Some points:
-0.008 & 0.517 & 0.791 & -1.439 & 1.062 & 0.045 & 0.490 & 0.686 & -1.794 & 0.647 & -0.765 & -0.089 & 0.190 & 0.354 & 0.031 & -0.927 & -0.595 & -1.105 & -0.621 & -0.711 & 1.343 & -1.564 & 0.303 & -1.618 \\
0.663 & -1.795 & -0.247 & -1.038 & 1.610 & 0.586 & -0.873 & 2.317 & -1.875 & 0.429 & -0.219 & 0.445 & 0.236 & -0.393 & 0.008 & 0.103 & 0.939 & -1.264 & -0.536 & -2.118 & 0.253 & 0.833 & -1.258 & 0.953 \\
0.346 & -1.036 & -0.187 & -1.469 & -2.022 & -0.353 & -0.024 & -0.016 & 0.778 & -1.153 & -0.695 & -0.092 & -0.730 & 0.610 & -1.554 & 1.388 & 0.602 & -2.177 & -0.500 & 1.900 & 0.767 & -1.542 & -0.490 & -0.622 \\
-0.442 & -0.257 & -0.315 & -0.252 & -0.439 & 0.425 & -0.091 & -1.013 & 1.066 & -2.373 & 0.400 & -0.359 & 0.708 & -0.596 & -0.266 & -1.370 & -1.035 & 2.357 & -2.352 & -0.894 & -1.136 & -0.046 & -0.187 & 0.342 \\
1.572 & -0.257 & 0.919 & 0.900 & -2.289 & 0.283 & 1.003 & -1.091 & -1.458 & 1.557 & 0.251 & 0.898 & 1.854 & 0.965 & -0.563 & 0.146 & 0.928 & -0.828 & -0.563 & 0.947 & -0.701 & -0.516 & -0.361 & -1.011 \\
-1.212 & 1.385 & -0.203 & 1.018 & 0.539 & -0.734 & -1.422 & 1.415 & 0.378 & -0.671 & 1.366 & 0.001 & 0.267 & 0.985 & -0.594 & -0.907 & 1.786 & 0.852 & 0.821 & 0.160 & -1.564 & 0.715 & -0.212 & -0.937 \\
1.212 & -1.956 & -0.728 & 0.493 & -2.093 & -0.674 & 0.143 & 0.516 & 0.556 & -0.859 & -0.817 & -2.149 & 1.526 & 0.741 & 0.187 & -0.986 & 0.259 & -1.229 & -0.410 & 0.781 & 0.073 & 0.144 & -1.333 & -1.435 \\
-0.979 & -2.551 & -0.342 & 0.308 & 0.177 & -1.534 & -0.215 & -2.816 & 0.190 & -0.360 & 0.644 & 2.125 & -0.298 & -2.208 & -0.318 & -0.352 & -0.133 & 0.000 & 0.419 & 0.038 & -0.350 & 0.030 & 0.626 & -1.077 \\
-0.269 & 0.065 & 0.274 & 0.482 & -1.515 & 0.485 & 0.511 & 1.172 & 0.456 & -1.196 & 1.571 & -0.205 & -0.245 & 0.553 & 0.277 & -0.436 & -1.068 & 0.435 & -1.011 & -1.641 & -0.747 & 1.253 & 1.322 & 0.420 \\
-0.581 & 0.526 & 0.078 & 0.859 & 0.387 & 2.591 & 2.104 & -0.400 & -0.240 & 0.002 & -1.559 & -0.280 & -0.417 & 0.043 & 0.112 & -0.633 & 0.568 & -1.840 & -0.108 & 0.195 & 0.373 & 0.807 & -0.150 & -0.842 \\
1.117 & 0.335 & 1.365 & -0.612 & -0.804 & -0.520 & -0.698 & -0.139 & -0.260 & 0.372 & 0.498 & -0.436 & -1.681 & -0.520 & -1.306 & -0.262 & -0.132 & 1.181 & 1.331 & -0.033 & 1.628 & 2.308 & 0.869 & 0.636 \\
-1.114 & -0.899 & -0.333 & 0.265 & 0.755 & 0.536 & 0.327 & 0.448 & -1.712 & 0.994 & -0.195 & -1.048 & -0.125 & -2.392 & -0.811 & 0.001 & -1.225 & -0.718 & 2.861 & 0.096 & -0.994 & 1.057 & -0.597 & 0.987 \\
0.912 & 0.918 & -1.687 & 0.632 & 2.347 & -0.874 & -0.178 & -0.275 & -1.223 & -0.054 & -1.943 & -0.468 & -0.353 & -0.115 & 1.135 & 1.078 & 0.220 & 0.565 & 0.181 & 2.153 & 0.288 & 1.661 & 1.371 & -0.228 \\
-0.788 & 1.457 & -1.036 & 1.014 & 1.370 & -1.691 & 1.675 & -1.297 & 0.278 & 0.798 & -1.532 & -0.315 & 0.191 & -0.648 & -1.311 & 0.925 & 0.187 & -0.649 & -0.390 & -0.787 & 1.567 & 1.456 & -0.556 & 2.801 \\
1.055 & -0.839 & -1.928 & 1.020 & 0.213 & 0.924 & -0.787 & 0.910 & -1.209 & 0.470 & -1.033 & 0.165 & 0.497 & -0.704 & 1.489 & 1.194 & -0.039 & 0.348 & 0.893 & -0.592 & 2.514 & -1.091 & 0.086 & 2.707 \\
1.202 & 0.400 & 1.109 & -0.248 & -0.296 & 0.479 & 0.104 & -0.159 & -0.403 & -0.091 & 0.668 & -0.424 & 0.629 & -0.192 & -1.720 & -0.892 & 0.402 & -0.073 & -0.235 & 1.854 & 1.476 & -0.857 & -2.647 & -0.211 \\
-1.164 & -0.670 & 0.656 & -0.602 & -0.935 & 0.014 & 0.643 & 0.323 & 0.860 & -0.136 & -0.007 & 0.192 & 0.041 & 0.340 & 0.345 & 0.800 & -1.014 & 1.267 & -0.793 & 0.673 & -1.156 & -0.268 & 2.859 & 0.527 \\
0.887 & 1.236 & 1.323 & 0.558 & 0.102 & 1.036 & 0.161 & -0.501 & -0.712 & -0.833 & -1.042 & -0.522 & -1.428 & -0.629 & 0.111 & 1.026 & 0.599 & -1.249 & 0.830 & -1.534 & -1.438 & -2.579 & -0.585 & 1.480 \\
0.568 & 0.277 & -0.063 & 0.691 & -1.494 & -0.536 & 0.138 & -0.008 & 0.235 & -1.162 & 1.102 & -0.295 & -0.124 & -0.382 & 0.094 & 0.055 & 0.630 & 1.795 & 0.218 & -2.041 & 0.086 & 0.016 & 2.143 & -2.671 \\
-0.635 & 1.345 & -0.387 & 0.555 & -0.016 & -1.778 & 0.185 & 0.580 & -1.092 & -0.844 & -0.034 & 1.398 & -0.512 & 0.209 & 0.087 & -0.144 & -1.384 & 1.030 & 0.175 & 1.223 & -0.580 & 0.873 & -0.059 & 0.681 \\
0.986 & 0.283 & -0.492 & -1.115 & -0.102 & 0.670 & -1.069 & -0.789 & -0.395 & -0.810 & 0.868 & -0.817 & 2.474 & 0.628 & -0.593 & 0.641 & -0.885 & -1.583 & -0.352 & 0.693 & 0.897 & 0.245 & -2.064 & -1.925 \\
-1.402 & 1.221 & 0.546 & 1.662 & -0.115 & -0.995 & 0.019 & 0.029 & 0.310 & -0.019 & -0.463 & 0.913 & -2.625 & -0.112 & -0.105 & 0.089 & -0.976 & 0.605 & -1.560 & 0.557 & 0.562 & -0.239 & 0.040 & -1.047 \\
-0.327 & 0.148 & -0.413 & 0.170 & 0.642 & 2.397 & -0.839 & 0.758 & 0.906 & -0.480 & 2.178 & 1.285 & 0.710 & 0.605 & -1.638 & 1.252 & -0.628 & 0.948 & -0.752 & 0.446 & -0.722 & 0.219 & 1.485 & -0.212 \\
-1.104 & -0.306 & 0.165 & -0.355 & -0.477 & -0.131 & -1.258 & -1.025 & 1.859 & -0.051 & -0.432 & 1.964 & -0.083 & 1.312 & 0.460 & -1.483 & -0.386 & 0.875 & 0.924 & -0.716 & 0.282 & 0.971 & 0.005 & -0.026 \\
-0.601 & -0.917 & 1.541 & 0.849 & 0.625 & -0.720 & 0.519 & -0.204 & 0.606 & -0.261 & 2.924 & 0.424 & -0.574 & 0.601 & 0.927 & 0.088 & -0.639 & -0.375 & -1.060 & -0.535 & -0.044 & 0.039 & 0.434 & 0.164 \\
0.281 & -0.338 & -0.288 & -1.474 & 0.145 & 0.813 & 2.290 & 1.286 & 0.474 & -0.816 & 0.298 & 1.069 & -2.407 & -0.113 & 1.188 & -1.209 & 0.441 & 1.049 & -0.448 & 0.367 & -1.685 & 0.209 & 0.001 & -0.887 \\
-1.918 & -0.393 & 0.319 & -0.950 & -0.042 & 1.506 & -1.280 & -1.434 & -1.846 & -0.373 & -0.201 & -2.326 & 0.199 & 0.553 & -0.599 & -0.276 & 1.313 & -0.301 & -0.117 & 0.067 & 0.405 & -1.541 & 0.009 & 0.231 \\
0.506 & -0.934 & -0.081 & 0.190 & 1.933 & -0.005 & 0.450 & -0.857 & 0.213 & 0.452 & -0.966 & -0.257 & -0.734 & 0.514 & 2.171 & 2.820 & -0.816 & 0.416 & 2.468 & -0.352 & 0.740 & 1.242 & -1.041 & 0.894 \\
-0.310 & -1.085 & -0.430 & 1.636 & 0.762 & -0.487 & -0.779 & -0.587 & 1.059 & 2.052 & -0.442 & -1.092 & -0.723 & 1.754 & 0.715 & -0.326 & -0.409 & 0.513 & 0.281 & 0.167 & -0.394 & 0.361 & -0.603 & 0.965 \\
-0.875 & 0.501 & 1.606 & -0.418 & -0.110 & -0.315 & 0.691 & 2.552 & 2.012 & -0.508 & -1.299 & -0.068 & 1.337 & -0.624 & -0.922 & 0.319 & 0.218 & -0.849 & 0.567 & 0.074 & 0.329 & -0.906 & -1.077 & -0.085 \\
0.581 & -0.727 & 1.185 & -0.333 & 1.454 & -0.882 & 0.051 & 0.646 & -0.261 & -0.741 & -1.499 & -0.486 & 0.321 & 1.000 & -1.035 & -0.590 & 0.520 & 0.107 & -0.053 & -0.791 & -0.021 & -1.564 & 0.159 & 0.311 \\
1.462 & 0.359 & -1.203 & -1.088 & -1.941 & 1.279 & 1.593 & -0.294 & -0.362 & 1.226 & 0.086 & -0.526 & 0.920 & 0.467 & -0.330 & -0.472 & -0.150 & -0.113 & -0.552 & -0.032 & -0.380 & -1.062 & -1.256 & -0.226 \\
-2.269 & 0.804 & 1.110 & -0.116 & -1.051 & 0.305 & -1.797 & 0.613 & -0.493 & -0.009 & 1.732 & 0.837 & 1.549 & -0.915 & 3.366 & 0.240 & 0.931 & 0.822 & -0.891 & 0.553 & -0.431 & 0.346 & 0.764 & -0.020 \\
-0.228 & 0.074 & -0.852 & -1.210 & -0.661 & 0.231 & 0.110 & 0.622 & -0.121 & 2.169 & -0.673 & -0.576 & 1.073 & -1.416 & -0.414 & 0.837 & 0.477 & 0.484 & -0.607 & -0.361 & -0.530 & -1.000 & -0.845 & -1.378 \\
1.088 & 0.427 & -0.169 & 0.327 & 0.890 & 0.112 & -0.855 & -0.346 & 1.890 & 0.178 & 0.617 & -0.061 & -1.069 & -0.135 & 0.121 & -0.323 & 0.702 & 0.699 & -0.267 & -0.228 & -0.830 & 0.979 & 0.846 & 0.087 \\
0.910 & 1.782 & -1.760 & -0.582 & 0.873 & -0.310 & 0.947 & 0.099 & 0.548 & 0.670 & 1.660 & -0.531 & -0.606 & 0.157 & 0.985 & -0.687 & -0.132 & -1.589 & 1.362 & 0.254 & 0.878 & -1.699 & 1.409 & 1.417 \\
0.881 & 0.899 & 0.157 & -0.327 & 0.514 & -2.180 & -1.989 & -1.722 & 0.781 & 1.785 & -1.049 & 1.707 & 0.014 & -0.294 & 0.268 & -0.725 & -0.076 & -0.406 & 0.848 & 0.168 & -0.757 & 0.710 & 0.592 & 0.854 \\
There is one direction along which these points spread out most. Take the direction at right angles to it along which they spread out most. Then take the direction at right angles to both along which they spread out most. Go by this last direction. For each point below, how far along it does it lie, from 0 to 99? 50 is the average, and the first point above lies past it. One standard deviation of the points above along it is 16.
1.572 & -0.257 & 0.919 & 0.900 & -2.289 & 0.283 & 1.003 & -1.091 & -1.458 & 1.557 & 0.251 & 0.898 & 1.854 & 0.965 & -0.563 & 0.146 & 0.928 & -0.828 & -0.563 & 0.947 & -0.701 & -0.516 & -0.361 & -1.011 \\ --> 28
0.568 & 0.277 & -0.063 & 0.691 & -1.494 & -0.536 & 0.138 & -0.008 & 0.235 & -1.162 & 1.102 & -0.295 & -0.124 & -0.382 & 0.094 & 0.055 & 0.630 & 1.795 & 0.218 & -2.041 & 0.086 & 0.016 & 2.143 & -2.671 \\ --> 54
-0.310 & -1.085 & -0.430 & 1.636 & 0.762 & -0.487 & -0.779 & -0.587 & 1.059 & 2.052 & -0.442 & -1.092 & -0.723 & 1.754 & 0.715 & -0.326 & -0.409 & 0.513 & 0.281 & 0.167 & -0.394 & 0.361 & -0.603 & 0.965 \\ --> 37
0.887 & 1.236 & 1.323 & 0.558 & 0.102 & 1.036 & 0.161 & -0.501 & -0.712 & -0.833 & -1.042 & -0.522 & -1.428 & -0.629 & 0.111 & 1.026 & 0.599 & -1.249 & 0.830 & -1.534 & -1.438 & -2.579 & -0.585 & 1.480 \\ --> 79
1.202 & 0.400 & 1.109 & -0.248 & -0.296 & 0.479 & 0.104 & -0.159 & -0.403 & -0.091 & 0.668 & -0.424 & 0.629 & -0.192 & -1.720 & -0.892 & 0.402 & -0.073 & -0.235 & 1.854 & 1.476 & -0.857 & -2.647 & -0.211 \\ --> 34
-1.114 & -0.899 & -0.333 & 0.265 & 0.755 & 0.536 & 0.327 & 0.448 & -1.712 & 0.994 & -0.195 & -1.048 & -0.125 & -2.392 & -0.811 & 0.001 & -1.225 & -0.718 & 2.861 & 0.096 & -0.994 & 1.057 & -0.597 & 0.987 \\ --> 60
-2.269 & 0.804 & 1.110 & -0.116 & -1.051 & 0.305 & -1.797 & 0.613 & -0.493 & -0.009 & 1.732 & 0.837 & 1.549 & -0.915 & 3.366 & 0.240 & 0.931 & 0.822 & -0.891 & 0.553 & -0.431 & 0.346 & 0.764 & -0.020 \\ --> 64
0.663 & -1.795 & -0.247 & -1.038 & 1.610 & 0.586 & -0.873 & 2.317 & -1.875 & 0.429 & -0.219 & 0.445 & 0.236 & -0.393 & 0.008 & 0.103 & 0.939 & -1.264 & -0.536 & -2.118 & 0.253 & 0.833 & -1.258 & 0.953 \\ --> 79
1.055 & -0.839 & -1.928 & 1.020 & 0.213 & 0.924 & -0.787 & 0.910 & -1.209 & 0.470 & -1.033 & 0.165 & 0.497 & -0.704 & 1.489 & 1.194 & -0.039 & 0.348 & 0.893 & -0.592 & 2.514 & -1.091 & 0.086 & 2.707 \\ --> 72
-1.402 & 1.221 & 0.546 & 1.662 & -0.115 & -0.995 & 0.019 & 0.029 & 0.310 & -0.019 & -0.463 & 0.913 & -2.625 & -0.112 & -0.105 & 0.089 & -0.976 & 0.605 & -1.560 & 0.557 & 0.562 & -0.239 & 0.040 & -1.047 \\ --> 41
-1.212 & 1.385 & -0.203 & 1.018 & 0.539 & -0.734 & -1.422 & 1.415 & 0.378 & -0.671 & 1.366 & 0.001 & 0.267 & 0.985 & -0.594 & -0.907 & 1.786 & 0.852 & 0.821 & 0.160 & -1.564 & 0.715 & -0.212 & -0.937 \\ --> 50
-0.788 & 1.457 & -1.036 & 1.014 & 1.370 & -1.691 & 1.675 & -1.297 & 0.278 & 0.798 & -1.532 & -0.315 & 0.191 & -0.648 & -1.311 & 0.925 & 0.187 & -0.649 & -0.390 & -0.787 & 1.567 & 1.456 & -0.556 & 2.801 \\ --> 38
-0.442 & -0.257 & -0.315 & -0.252 & -0.439 & 0.425 & -0.091 & -1.013 & 1.066 & -2.373 & 0.400 & -0.359 & 0.708 & -0.596 & -0.266 & -1.370 & -1.035 & 2.357 & -2.352 & -0.894 & -1.136 & -0.046 & -0.187 & 0.342 \\ --> 53
-0.327 & 0.148 & -0.413 & 0.170 & 0.642 & 2.397 & -0.839 & 0.758 & 0.906 & -0.480 & 2.178 & 1.285 & 0.710 & 0.605 & -1.638 & 1.252 & -0.628 & 0.948 & -0.752 & 0.446 & -0.722 & 0.219 & 1.485 & -0.212 \\ --> 64
